In the rows, 128 means zero.
One turn moves each row of this set onto another row. After a few examples, where does it send each row asked below?
zevir: [145 143  96 130  95 157 128 102 165 155  89 111 129 128]
Guzaf: [ 99 113 101  93 136 134 108 120 131 169 110 121 121 161]
Bomil: [ 97 124 125 108 156 147  99 146 133 134 136 147 127 141]
rav: [143 178 111 127 152 146  93 142 134 136  87 115 155 120]
Mafil: [122 135 121 155 118 125 127 121 111 126 115 100 179 157]
gunov: [158 140  92 141  88 153 122 103 137 134 105 132 142 158]
busi: [146 147 133 112 120 164 122 150 158 120 131 121 159  97]
puv: [150 146  97 157 134 132 100 126 134 124  98 133 165 143]
nuze: [139 146 135 123 103 173 151 117 177 139 121 100 170 143]
puz: [ 87 124 126 124 151 149 120 120 151 151 124 126 144 184]
Revo: [135 173 141 116 116 175 142 119 150 141 112  88 176 167]
kenaz: [131 160 116  98  86 155 125 121  99 141 110  96 121 121]
Mugi: [103 118 117  89 160 135  98 147 131 151 127 130 140 140]
Kagu: [103 120 116 101 150 148 118 120 161 166 114 118 151 184]
koroz: [134 130 112 130  88 133 122 125  93 120 129 116 143 129]
febiv: [ 90 122 143 104 139 161 128 132 145 139 149 129 145 173]
toguf: [154 178 128 104 134 168 104 152 137 122 116 124 155 113]
Veso: [127 126 111  87 152 160 103 136 167 155 122 147 138 160]
nov: [131 164 138 103 109 155 154 140  93 141 122 112 126 120]
piv: [152 179 135 120 125 179 159 126 150 151 105 121 152 162]
zimu: [151 144 129 135  99 166 139 119 145 118 135 121 177 167]
Lanum: [105 118 115  99 115 166 120 116 144 149 135 145 107 166]
zopu: [117 115 116  72 117 163 119 126 145 157 136 133 121 159]
veva: [114 167 141 130 141 135 151 140  96 147 106  95 154 135]
taliz: [157 178 139 103 127 176 145 150 130 134 123 135 140 124]
fef: [133 174 112 141 156 135 128 136 116 154  77 118 140 132]
Mot: [146 174 106 131 122 157 145 111 133 165  77 120 125 154]
par: [157 143 124 127 113 154 114 146 124 104 140 139 166 125]
san: [ 97 115 138  80 140 151 125 139 138 150 145 115 153 164]
nefad: [ 87 114 111 111 128 141 113 116 124 154 123 132 108 160]
makiz: [110 166 140 125 127 147 136 127 118 141 107  73 178 152]
zopa: [144 166  99 112  91 162 122 103 127 156  85 104 120 142]
biv: [133 149 105 146 144 135 108 131 160 142  85 110 158 111]
sufiv: [103 136 130 140 123 130 138 123 134 143 107  74 170 126]
duzon: [122 131 120 113  90 141 132 129 119 136 121  97 131  95]
Ramef: [112 130 113 113 156 159  99 133 162 143 123 157 127 159]

zimu goes to par
toguf goes to kenaz
veva goes to fef
Where do these go?
duzon goes to sufiv
san goes to Mugi
Lanum goes to febiv

One turn moves each row of this set onto another row. After a few examples, where does it send each row asked below?
pova: [130 110  91 135 136 131 117 120 144 161 127 134 125  83 124 144]
Zibi: [158 131 129 120  95 121 118 143 154  83 139 128 144 128 113 106]
bulir: [127 157 143 123  94  99 118 110 124 156 164 143 120 142 134 117]
Rulod: [132 141 133 136 113  94 170 156 161 120 144 124  99 125 147 134]
ziz: [106 123 112 121 103 115 122 120 125 149 148  93  98 126 148 103]
getez: [134 123 169 119 119 145 164 139 124 124 120 103 140 139 127 111]
gel: [158 131  85 109 139  96 131 130 148 136 144 141  92 121 120 143]
ruri: [118 163 156 135 122 105 165 151 137 133 116 141 113 116 127 157]
pagub: [119 142 128 116  81 159 124 120 146 103 130 108 114 152 119 120]
tidoz: [144 121 141 110 129 141 164 122 146 150 165 136  96 114 143 147]
val: [105 144 145 124 113 143 167 134 122 144 122 120 113  89 122 149]
bobog: [119 117 154 100 129  84 122 125 128 114 157 169 133 126 119 138]
Ses: [117 136 145 122 161 131 162 137 140 142 128 128  96 108 137 160]
laz: [126 120 130 159 124 127 140 126 138 127  94 129 149 102 132  87]
zofe: [135 137 177 128 139 127 165 133 133 115 135 123 152 147 126 120]
fivu: [126 145 127 118 167 134 143 112 110 142 104 150 134 153 124 141]
zin: [ 84 122 128 130 135 104 114 113 150 137 165 135 117 150 151 135]
nof: [119 119  96 104 112 142 121 112 141 144 153 154 121 100 100 152]
Pebe: [146 171 131 130 123 116 136 111 154  90 156 120 118 158 124 122]
kuzan: [ 90 140 120 123 148 156 133 130 117 129  94 125 139 129 115 119]
sufiz: [141  81 114 104 100 153 125 117 141  99 134 121 138 133 125 135]
Fazum: [129 120 116 113 129 148 143  85 141 106 150 113 112 163 137 151]
fum: [ 94 128 143 129  86 141 159 138 154 127 154 136 128 105 127 143]
kulos: [168 110 117 117 142 110 137 107 149  86 159 134 142 140 131 137]
sinid: [127 170 118 132 142 115 151 130 105 127  96 124 137 135 116 110]
sog: [144 139 106 134 119 115  99  98 140 130 108 136 138 138  91 105]
Sipo: [140 119 138  91  96  96 131 132 103 126 141 128 114 101 115 105]
Laro: [131 137 100 148  97 106 120 134 141 152 115 147 142  91 113 140]
Tum: [154 131 139 103 115 130 136 112 101 118 143 117 138 119 173 155]
mef: [134 133 126 109  95 132  92  85 123 116 116 150 121 122 145 156]
seki: [132 124  99 138 147 108 105  87 147 123 117 139 139 147 101 123]
mevev: [149 145 105 121 130 105 110  84 123 101 129 114 107 104 155 133]
lofe: [117 135 157 109 105 143 106 146 132 104 132 137 148 127 163 151]
Lemef: [132 148 136 122 139 116 123 145 133  89 144 101 135 110 173 129]
tosa: [130 111  91 129 128 125 104  93 139 131 101 119 129 138 102 114]
rafuz: [ 98  83 124  98 137  99 127 135 129 106 141 120 110 109 132 123]
kal: [121 108 162 123 147 137 169 128 131 116 128 105 142 148 138 129]
vinog: [161 126 137 153 142 106 150 108 130 139 102 153 145 125 142 109]
suv: [143 129 101 146 145  94 116 137 158 151 122 155 123 110 129 151]
sif: [124  95 138 144 148 147 132 108 142 142 102 155 146 120 141 118]
nenu: [107 139  87 129  95  95 126 147 155 113 132 141 124 112 104 139]
bodil: [112 149 123 128 120 117  81 117 155  86 118 134 116 112 145 129]

lofe goes to mef
Ses goes to suv
bulir goes to Sipo
Where do these go?
sif goes to fivu
nenu goes to fum
Zibi goes to pagub
getez goes to tosa

One turn moves each row of this set onto another row. After a few examples, where does it send each row asked below?
L: [118 113 123 123 131 130 119 136 146 143 177  91 156 100 126 110 115 148]
P: [ 82 122 111 146 117 126 137 152 130 127 162 156 159 116 133 151 117 124]
K: [131 126 139 120 157 127 161 126 121 115 126 165 136 128 150 100 100 113]
C: [154 128 125 148 161 111 146 129 112 110 137 150 138 133 163 122  99 124]
Y: [136 121  99 154 125 104  98  94 138 121 149 118 111 121 156  94  96 124]
J: [ 98 145  95 127 119  88 124 134  98 137 111 133  92 125 118 104 151 140]
W: [ 89 112 137 126 115 142 155 164 125 138 107 137 155 107 125  98 138 109]
S: [111 134 125 115 130 146 170 131 128 136 139 161 144 105 129  85 108  96]
F: [157 160  85 137 123 109 124 144 112 139 138 116 161  86 163 126 120 104]
U: [ 91 126 113 139 123 112 125 153 122 124 149 157 131 144 116 157 126 146]
N: [107 126 116 116 122 112 127 161 118 135 135 150  94 141  95 125 125 154]
H: [162 134 108 109 113 102 112 124 112 134  89 126 101 113 143  93 106 113]
R: [130  95 111 160  96  99  95 117 139 112 116 114 126 109 146 115 123 147]
E: [126 139 129 113 115 154 115 157 128 136 118  97 146  98 121 106 164 123]
G: [ 95 123  89 104  63 114 116 142 129 148 118 132 135 104 120 108 126 128]
A: [152 135 106 130 133 134 126 171 130 144 164 113 167 120 151 124  99 116]
B: [105 104  90 136  61 107 105 120 133 130 121 117 141 103 138 118 120 127]
Z: [129 145 110 140 127 117 155 124 115 106 115 107 106 118 121  84 165 111]
X: [121 134 105 150 153  95 143 117 131 121 173 100 101 113 118 111 113 120]
T: [163 152  93 102 113 106 123 140 104 144 111 118 129  95 157 106 103 100]

X goes to L
J goes to Y
P goes to G
Where do these go?
S goes to N
U goes to B

